In the data rows, 500 means zero.
Here are some points, each followed by its number:
[572 489 570 716 549 552 457 576 393 547 521 400] 0
[408 734 582 167 530 429 436 309 810 713 346 450] 1
[438 228 318 447 306 577 872 720 428 368 643 715] 2
[475 684 557 356 589 405 274 278 650 528 379 440] 3
[548 497 459 576 598 384 269 348 394 264 500 507] 4
[616 259 424 861 471 597 620 738 210 332 669 541] 5
[466 460 529 472 358 656 821 758 584 760 545 505] 6
[495 463 367 453 573 306 214 244 395  88 489 605] 7
[562 502 559 644 555 531 427 522 426 524 493 437] 8
[516 354 391 597 464 478 495 544 336 290 596 574] 9
[587 625 706 688 536 636 538 641 547 870 451 287] 10
[534 265 391 684 414 575 680 719 301 359 670 606] 11
[535 791 696 457 656 465 263 319 663 721 335 298] 12
[443 430 374 337 458 392 478 375 534 282 510 636] 13
[408 756 607 183 540 434 390 280 824 725 322 426] 14
[595 328 503 831 472 644 675 785 260 522 636 481] 15
[514 328 430 611 412 577 691 682 377 427 600 583] 16
[419 674 596 249 478 511 539 430 761 756 383 450] 17
[545 410 487 673 490 552 562 621 354 460 565 501] 18
[378 596 365  81 537 232 255  80 692 209 392 656] 19
[463 610 568 389 492 512 523 479 638 663 433 456] 20
[581 441 495 735 524 551 479 604 334 449 565 463] 21
[573 410 458 696 553 487 403 512 287 313 563 509] 22
[536 481 550 640 495 589 584 642 455 604 543 452] 23
[443 562 570 345 437 587 674 568 695 757 454 484] 24
[433 400 488 421 329 646 905 768 597 711 571 576] 25
[421 425 375 326 434 416 564 423 514 327 514 644] 26
[415 430 350 258 423 394 527 396 566 313 522 665] 27
[410 669 493 194 590 307 231 145 657 397 352 519] 28
[560 482 541 636 494 585 564 622 447 595 538 448] 29
[499 583 476 411 571 366 268 279 526 348 424 515] 30
[461 443 454 427 444 471 582 519 491 450 525 566] 31
[494 549 615 498 444 623 675 648 614 803 478 413] 32
[571 578 486 576 689 311  65 201 381 201 443 457] 33
[448 399 517 533 351 684 883 820 532 763 581 516] 34
[556 430 518 697 513 577 536 630 364 500 550 457] 35
Which three points above are nearest to each new point by angle? Their numbers follow each, nearest first.
[413 517 511 290 375 580 771 588 680 720 477 535] 24 25 6
[547 581 632 632 529 610 536 620 518 776 480 351] 10 32 23
[447 537 413 256 540 322 321 223 586 285 425 588] 19 28 30
[452 435 368 362 482 384 424 367 502 254 523 633] 13 27 26
[501 507 496 500 513 474 467 459 516 489 494 491] 30 28 33
[504 467 399 449 566 337 272 278 436 178 482 577] 7 4 33
[527 552 504 544 578 422 317 386 464 414 461 443] 33 4 30
[420 557 374 184 541 269 257 132 593 193 407 624] 19 30 28
[566 676 640 616 635 478 267 403 510 616 412 339] 12 8 3
[425 548 429 249 502 353 378 274 596 337 432 596] 19 28 30
[504 378 382 526 489 434 469 472 397 241 557 599] 9 7 22
[442 405 410 411 432 494 601 521 504 412 537 609] 31 26 2
[565 706 647 548 639 460 247 357 554 621 393 346] 12 3 14
[545 500 457 580 607 388 269 342 380 255 497 512] 4 33 7
[562 431 457 696 556 490 388 509 327 330 561 498] 22 21 9
[428 408 477 417 320 657 910 774 624 722 561 572] 25 6 34
[554 556 652 664 531 641 580 664 486 776 487 360] 10 23 29
[501 447 505 529 440 578 675 647 519 600 541 509] 34 6 25
[489 484 519 500 457 556 595 582 539 590 507 497] 6 34 25
[496 393 504 607 401 648 783 772 452 652 598 502] 34 6 25
[548 485 638 742 451 737 747 828 453 844 575 384] 23 29 34
[571 422 467 713 555 478 409 522 308 313 554 496] 22 21 9
[541 706 644 528 652 448 262 351 564 617 386 336] 12 3 14
[526 387 477 649 471 574 604 652 414 503 566 507] 15 18 16
[520 583 651 588 504 625 587 638 560 806 470 371] 10 32 23
[504 586 558 475 530 509 450 467 575 609 462 441] 12 20 14
[554 688 618 536 631 452 237 344 551 577 396 344] 12 3 33
[500 537 531 492 497 521 527 518 519 588 483 460] 32 10 24
[393 382 378 308 376 507 711 554 573 436 553 651] 31 2 26
[496 698 617 421 576 462 358 370 617 651 392 389] 12 3 14
[498 469 341 417 586 287 202 214 422  60 491 615] 7 4 30
[526 341 429 652 443 566 624 661 361 402 613 550] 11 16 5
[495 464 403 503 553 391 299 338 401 227 515 568] 7 4 33
[451 545 460 324 514 402 411 337 597 421 459 551] 19 28 30
[489 467 436 465 522 423 429 404 437 318 506 559] 7 4 13
